(in the rows, 128 means zero)
The rows below come in pairs that one turn or mirror swaps. Which row does each named row swap with?
z991: [170 127 129 129 116 164 150  93 103 137 145 108 138 135 146 113 148 117
 129 136 128  99 146]
z859: [139 122 109 130 148 125 131 142 132 113 129 101 139 113 105 149 152 132
 138 134 106 125  86]
z475: [150 157 148 121 104 102 121 132 138 117 140 135 131 124  98 102 113 123
 136 127 104 116 111]
z471: [162 112 119  97 149 124 108 129 136 176 138  94 130 138 109 121 127 119
 121 123 114 148 131]
z913: [144 132 116 134 138 121 139 153 135 105 133  96 130 105 103 128 147 125
 149 121  94 121 100]
z140: [152 159 141 119 106 108 122 148 144 128 140 135 138 124 107  97 122 124
 133 138  96 103 112]
z273: [128 152 126 113 141 100 142 139  91 125 133 133 146 126 142 133 125  90
 141 146 136 110 144]
z572: [114 173 132 128 115 158 104 109 142 135 115 102 137 132 112 123 122 113
 121 129 121 124 134]
z346: [172 121 135 125 107 159 160  93 108 130 148 109 129 131 144 124 155 113
 136 128 124 103 140]
z539: [132 154 137 126 140 106 144 139  82 130 139 137 144 134 142 131 118 101
 127 142 138 104 136]
z196: [122 131 113 125 147 115 128 143 139 104 124 104 137 108 104 143 137 140
 153 129 112 121 108]
z504: [171 113 134 120 121 157 155  95 109 137 149 114 126 134 145 122 145 123
 125 130 118  90 145]
z481: [128 145 126 122 142 103 138 134  79 132 123 131 143 125 142 132 124  87
 134 145 129 104 141]
z124: [131 129 124 121 141 136 134 158 124 108 123  94 139 101 113 137 134 125
 139 115 102 129  90]
z762: [133 155 127 118 133 104 153 133  94 127 137 139 141 130 149 128 127  87
 131 152 129 100 142]
z369: [167 139 150 130  99 122 127 122 150 130 140 139 124 136 108  98 118 125
 120 132 102 121 111]
z708: [162 104 106  93 122 131 131 117 152 169 138  92 121 138 118 135 114 121
 122 125 112 144 131]
z424: [162 107 107 103 138 119 114 133 141 169 125  96 129 148 137 132 113 119
 119 127 103 145 134]
z925: [170 123 136 123 113 156 148  91 108 138 154 109 142 131 153 123 145 123
 121 122 120 105 150]
z763: [131 121 102 121 138 112 121 150 136 106 126  98 128 126 105 145 152 131
 148 117 114 112 105]
z448: [163 114 132 124 117 159 154  91 101 134 142 118 139 139 146 124 143 113
 130 130 118  94 148]
z116: [136 149 129 114 137 103 146 135  92 134 140 132 154 139 147 133 127  89
 119 140 140 104 135]
z593: [130 129  99 116 127 113 138 156 133 122 123  98 149 102 106 153 142 119
 153 122 106 120 103]
z897: [149 128 109  99 143 135 108 121 137 177 134 100 123 135 128 130 109 124
 113 129 104 152 129]
z843: [141 122 110 126 135 120 125 159 117 103 133  91 128 111 106 132 135 129
 160 119 118 109 101]
z156: [174 116 132 122 114 162 157  97 115 138 147 117 136 141 148 127 152 122
 126 128 120 101 149]
z274: [164 107 113 105 132 133 113 127 149 174 123 107 133 143 121 115 121 133
 121 127 102 141 138]
z191: [136 153 127 121 140 107 151 141  94 131 135 141 149 131 148 131 120  87
 131 143 130 103 144]
z967: [133 154 130 131 137 101 144 141  94 125 134 125 145 124 149 132 121  88
 132 150 137 106 142]
z215: [174 129 131 125 116 152 151  89 107 134 144 108 141 128 143 127 158 110
 127 134 136 100 147]
z24: [116 155 132 129 115 165 111  95 148 137 116 102 132 136 116 120 116 115
 121 127 114 132 133]
z43: [154 111 104  95 127 123 132 120 132 178 117 104 130 130 135 125 104 127
 122 133 110 153 135]
z296: [171 118 136 126 115 163 155  98 109 130 150 109 138 133 145 110 146 118
 135 126 123  94 145]
z442: [104 172 127 122 126 156 101 124 139 134 114 105 144 121 115 117 129 111
 131 132 121 113 131]
z817: [128 157 128 112 133 106 142 140  87 141 136 133 142 134 149 135 120  89
 130 143 134 109 137]
z385: [152 125 111  98 129 127 124 135 137 184 137 103 124 145 127 138 122 125
 108 141 103 149 129]
z325: [156 152 143 125 110 112 125 131 148 114 137 123 125 130  94  90 113 114
 138 141 103 114 121]
z621: [124 159 121 126 113 172 106 109 151 143 113  99 140 139 125 115 122 116
 117 131 112 116 129]
z735: [170 118 126  97 138 138 113 131 139 173 128  95 115 122 126 123 107 120
 119 136 109 149 121]
z77: [153 149 139 130 109 121 124 143 158 121 143 129 130 136 107  89 126 125
 124 132  93 112 117]
z433: [168 127 129 120 119 160 158  89 110 133 149 115 137 128 149 126 146 117
 132 128 123 101 153]
z972: [134 127 116 119 132 123 159 156 132 112 124  90 133 101 113 140 141 140
 153 116 112 109 114]
z891: [114 169 125 125 119 154  96 104 142 138 117 113 136 122 115 121 120 124
 125 130 111 133 133]
z947: [116 164 126 123 114 165 104 111 139 141 117 114 149 135 116 127 117 126
 113 124 102 117 129]
z291: [165 112 119  92 140 131 113 125 130 173 130 100 124 138 123 121 110 127
 115 130 103 151 125]
z230: [142 122 108 118 141 116 127 141 130 103 134  87 138 104 118 151 146 138
 155 117 104 120 108]
z820: [157 153 144 121  96 119 122 131 147 124 145 136 135 133 109  90 120 124
 124 136 100 113 107]
z278: [135 144 132 118 141 106 141 135  86 132 134 133 142 129 142 134 120  90
 139 150 134  93 147]
z562: [132 127 114 122 129 119 144 139 124 104 136  84 134 106 100 136 158 127
 151 127 103 133 111]
z5: [162 106 107 112 126 140 103 123 122 174 128 101 122 145 129 136 105 130
 118 126 116 140 123]
z931: [126 160 133 115 146 109 143 138  86 139 132 137 148 127 145 134 127  97
 129 148 131 107 140]
z336: [161 131 134 121 114 156 156  89 106 138 145 118 137 134 148 124 151 111
 127 122 121 101 158]
z206: [129 154 131 125 139 107 138 133  87 137 132 139 146 130 147 138 110  94
 131 145 139 108 139]
z879: [172 114 109 113 135 131 122 123 156 170 115 100 122 152 122 132 116 112
 129 120 109 137 138]
z990: [173 121 140 126 120 157 163  90 109 130 145 113 132 135 142 113 155 117
 129 132 120 105 145]
z255: [161 107  99  99 127 119  98 119 137 170 126 105 122 146 120 133 127 129
 123 125 112 141 129]
z998: [131 134 103 105 141 115 127 135 132 105 136 111 147 108 113 146 135 134
 161 115 105 113  99]
z739: [137 132 119 123 145 130 132 154 127 104 120  89 131 107 106 145 145 132
 148 127 104 121  99]

z947 pairs with z325
z859 pairs with z471
z230 pairs with z424
z5 pairs with z843
z763 pairs with z255
z336 pairs with z762
z369 pairs with z442

